Here is a table of points, one per row:
[  9 -24 -46  23  10  13  -4  21  -6  36  36 -14 -44   5  36  12  16 -49  -5 -24  10  78  83   2
   0 -19 -24   7  18  -4 -14   8 -45 -52  21 -46  -4   3  43  32  16   0 -28 -36  38  -2 -11 -33]
[-36 -18  -5 -18 -17  22  22  31  -3 -13 -24  -2  64 -33 -26 -57  26  15  27 -43 -21  -7   0 -41
   0  40 -61   1 -25  32  -5  35   0 -35 -24  22  21   8 -68  54 -27  55  35  40  34 -14 -23 -59]
[-21  36  41  14  17  53 -31  29 -65  -8 -33  30  -4 -11   8 -53 -18 -14 -69  48  26  74   4  -4
 -50  -8 -34  22 -18  20   0   1  29  17   4 -11 -15  24 -54 -36 -30   6   3 -48 -18  20   9  -3]
[-16 -20 -25  -1 -40  -8   7 -43 -20 -22   7  19 -31 -10  70   4  79  34   2  17 -39  22 -46 -44
 -16 -70 -22  18   7 -52  18  39  11   0  -2  10  19 -35  19   5  71  -5  30 -23  -2 -39  -8  -5]
[  5   8   4  16   8 -50  34  -3   4  52  10   9 -10 -10  44  74  37  -9  18  -6  70 -27 -50  37
 -25  34 -27 -10 -11  35 -14 -51  -8 -10 -25   6  68  -2 -63 -50   4   1 -85  -4  10  -8  37  -6]
[ 23  24 -23 -10 -27   7  28  41  38  11  -9  27 -38 -15   3  13 -57 -24 -37   7  16  28 -19 -22
  15 -19  11 -39 -33  39 -77  13  42 -32  -9  32 -82 -40   8  15 -38  17  42 -13   5 -13  67  31]
[   4  -14    0   37   -8  -31   16  -28    5   56   19   38   42   18    5  -57  -57  -47  -31
   -1    8    2   27  -18   31  -20   22   34  -25    0   11  -18   11  -11    8   73  -33  -13
   -8  -40   70 -104  -11   22  -21   -1  -53  -35]
[-32 -16  26  15  18   5  21 -41  32  34  44   7 -52 -44 -37 -76   2 -15  -9 -25  11 -30 -10   3
 -31   1 -42  48   8  -8 -21 -47 -15  10 -33 -18  25  -3  14  27 -39  14  60   0 -52  42   2  18]
[-37   7   1  -5   4 -24  29  33 -11 -57 -27  46   3   4  69  -5   4  46  28 -11  15 -20  56 -12
 -22  35  15  30 -63 -10 -14  15 -47  -1  25 -29 -18  -5  36 -58 -22 -44  22 -13  18  46  36 -28]
[-10 -31 -28  -1  24 -22   5 -43   3  -3 -54   5 -19   9 -57  66  21  -2  27  30 -22 -14  53  44
  -9 -10  13  23  48   1  27  22 -25   2 -30  16 -49 -40 -94  32 -14  -5 -12   2  49   6 -34  29]
[ 22 -15  -8  16 -39 -63 -70 -23  27  -5 -10  12   6  28   5  -1 -16   1  63 -41 -41 -26 -11  28
   3  -1  12 -28 -15 -30 -26  13  20  16 -42  19  41  67 -30 -27 -34  -7   8 -96   0  11 -41 -13]
[  8 -17   2 -34  14 -48   3 -14 -46  24  20  22  25  92 -35  26  13  -5   1 -39 -18  28  -9   1
  -1  45  23  -3  32 -44  54 -22  13   6  -4  22  12 -47   4 -40 -24  88  -4 -26 -36 -18  83 -18]
[ 11 -30  47  72  26  -9   5  45  -5  -9  20   1  -1 -72 -25  26  -3  23 -26  52   0  28 -27  19
  51  30  46  22 -22 -24   4   3  -5 -17  65  -6  29  35 -15  28  39  17  79 -40   5  -8  -3 -23]
[ 59   3  26   0  47  42  25  33  57  -1   6  -5   7  15  28 -27  43 -43  82   9  -1 -18   9   1
  41   2  10   4  36 -15  42 -25  58  28  -6  36   4  18  18  -9 -25  28 -26 -18  38  12   1   0]
[ -4   0 -35  10 -39 -27  -5  21 -18 -13  22 -36  49 -36  32 -20   1  73 -32 -34  15  13 -21  43
 -21 -49  21  34  33 -38 -22 -46 -23   5  18  26 -60  47   3  49 -12   8 -56  30  18  22   6  44]
[  5  -1  24 -16  27   7   6 -31   8  18 -49  30   6 -14 -13  12 -36 -51 -32  40  -2  -6 -23 -11
 -67 -40   8 -43 -25  -6  11  24 -71   1 -32 -30  34  39  63  26   4  49 -33  74   9  50  29 -25]
[  8  42  12  36  31 -17  -2 -58  14   6  68  -7  20   9  22 -11  23  58  -8  25 -51 -11   3 -40
  78   7 -33 -60  27  17 -36   2 -64  20   8 -57 -15  12 -24 -12 -15 -22 -49  -2  36  59 -24 -12]
[-14  15  22 -92 -20  19  27  41  19  11   2 -22 -56 -17 -28 -32  -4  16 -14 -14 -83  21 -58 -10
 -20  61 -11  36  60   4 -29  38 -37   3   2  -4  12  35   7   3  48 -34 -32   7  14 -32  -1  43]
[-19 -21 -34 -12  23  15  23 -14 -20 -25 -33  -3  29 -16  25  -6 -30 -40 -25  -6 -51 -16  43   5
  26  -1  73 -78  56   9 -28 -80  22  43   7  23  63 -34 -10 -18  -1 -10 -11 -20 -17 -17   6  11]
[  8  20 -36  -3 -13   1 -12  -6  -1 -32 -39 -10 -32  13 -82  13  28  11  31  -7  65  18 -12 -56
  12  -6  53  10 -34 -24  -4   1  46  17  32 -29  24 -42  -7  16  -8  18 -66  45 -53  15 -88  -1]
[ 29 -13  -3 -37   0 -26  10 -30   3 -30   9 -38   3  -3 -18   7  -6  24   1  37  82  -2  14 -54
   2  37 -54 -44  35 -19  21  -7  31 -42  14  11   7  62  13  55  10 -66  72  18  -6  -1  13  -1]
[ -11   11  -50   10   27   66  -21  -36    4  -17   11   -3   -2   -4   -6   -8  -13   41   54
   34    6   -2   40   74   21   30   47  -15   15   11   35   36   17   -6  -29   11   -9   22
  -26   -9   32   30  -16   31 -100  -30   42    9]
[  30  -15   37  -59   47   50 -101  -11   44  -16    4  -16   -2    4  -34   -3   56    1   -6
  -37   26  -37    1   15  -10  -32   22   18  -56    3  -17  -34   -1  -19   23   29  -17  -35
   -4  -20    0  -25   -5   -9   18  -38   11   20]
[-27   7  28  42 -18 -16 -35  55 -29  26  -6 -33   5   6  14  11   6 -31  12  48 -53 -30 -20  17
  -2 -20 -28  11 -19 -62 -36  11  30  11   9 -19 -23 -10  20  16 -44 -64   6  84 -10 -37   1 -47]
[ 23 -46  13  18 -67  13  -1  15  -1 -38  46   2  -8  39  -1   3 -45  -5 -12   2  36 -40  -4 -35
 -30  13  -2  58  69  81   3  17 -13  52   2 -21 -42  -5  15 -12  52  32   2   8  -5   3  14 -18]
[ 48  39 -24 -23 -27  33  -2  51 -40  19  -5   2 -19  13   0  71 -42  36 -16 -14 -31  -7 -36   7
   2 -60  19 -11 -52  72  79 -28   3  -2 -27  -4  10 -36  46  19 -19 -60  62   0 -10  14 -19  -3]
[ -1  -8   2 -51 -11 -44 -23  -8 -18 -29  -6 -18  24 -26  31 -14 -28 -67  -7 -21  19  -4  11  46
  52  26 -46 -41 -37 -12  56  53   4  23  14 -45  -8 -38   9 -37 -18  57   0   9   2 -14 -44  88]
[-65  78  33  55   0  39  47 -27  23  26 -28 -43  35  54 -30  34   5  21 -17 -26  10 -14   0   8
 -32  -6 -14  -5  -7  26 -20  28  18 -27  13 -20   5  13  84  -8  25  25  12 -22  36 -28  -9  38]
There is one direction along which these points spread out most. How many in every 100 of the points above lie lower along it than each point below? Answers are rounded to whole numbers. More than half of the points above lie lower than the first one.
[ 22 -15  -8  16 -39 -63 -70 -23  27  -5 -10  12   6  28   5  -1 -16   1  63 -41 -41 -26 -11  28
   3  -1  12 -28 -15 -30 -26  13  20  16 -42  19  41  67 -30 -27 -34  -7   8 -96   0  11 -41 -13] 7
[-32 -16  26  15  18   5  21 -41  32  34  44   7 -52 -44 -37 -76   2 -15  -9 -25  11 -30 -10   3
 -31   1 -42  48   8  -8 -21 -47 -15  10 -33 -18  25  -3  14  27 -39  14  60   0 -52  42   2  18] 61
[-19 -21 -34 -12  23  15  23 -14 -20 -25 -33  -3  29 -16  25  -6 -30 -40 -25  -6 -51 -16  43   5
  26  -1  73 -78  56   9 -28 -80  22  43   7  23  63 -34 -10 -18  -1 -10 -11 -20 -17 -17   6  11] 4
[ 23 -46  13  18 -67  13  -1  15  -1 -38  46   2  -8  39  -1   3 -45  -5 -12   2  36 -40  -4 -35
 -30  13  -2  58  69  81   3  17 -13  52   2 -21 -42  -5  15 -12  52  32   2   8  -5   3  14 -18] 54
[  30  -15   37  -59   47   50 -101  -11   44  -16    4  -16   -2    4  -34   -3   56    1   -6
  -37   26  -37    1   15  -10  -32   22   18  -56    3  -17  -34   -1  -19   23   29  -17  -35
   -4  -20    0  -25   -5   -9   18  -38   11   20] 32
[ -11   11  -50   10   27   66  -21  -36    4  -17   11   -3   -2   -4   -6   -8  -13   41   54
   34    6   -2   40   74   21   30   47  -15   15   11   35   36   17   -6  -29   11   -9   22
  -26   -9   32   30  -16   31 -100  -30   42    9] 11
[ -4   0 -35  10 -39 -27  -5  21 -18 -13  22 -36  49 -36  32 -20   1  73 -32 -34  15  13 -21  43
 -21 -49  21  34  33 -38 -22 -46 -23   5  18  26 -60  47   3  49 -12   8 -56  30  18  22   6  44] 46
[-21  36  41  14  17  53 -31  29 -65  -8 -33  30  -4 -11   8 -53 -18 -14 -69  48  26  74   4  -4
 -50  -8 -34  22 -18  20   0   1  29  17   4 -11 -15  24 -54 -36 -30   6   3 -48 -18  20   9  -3] 86
[-37   7   1  -5   4 -24  29  33 -11 -57 -27  46   3   4  69  -5   4  46  28 -11  15 -20  56 -12
 -22  35  15  30 -63 -10 -14  15 -47  -1  25 -29 -18  -5  36 -58 -22 -44  22 -13  18  46  36 -28] 68
[  8  20 -36  -3 -13   1 -12  -6  -1 -32 -39 -10 -32  13 -82  13  28  11  31  -7  65  18 -12 -56
  12  -6  53  10 -34 -24  -4   1  46  17  32 -29  24 -42  -7  16  -8  18 -66  45 -53  15 -88  -1] 29
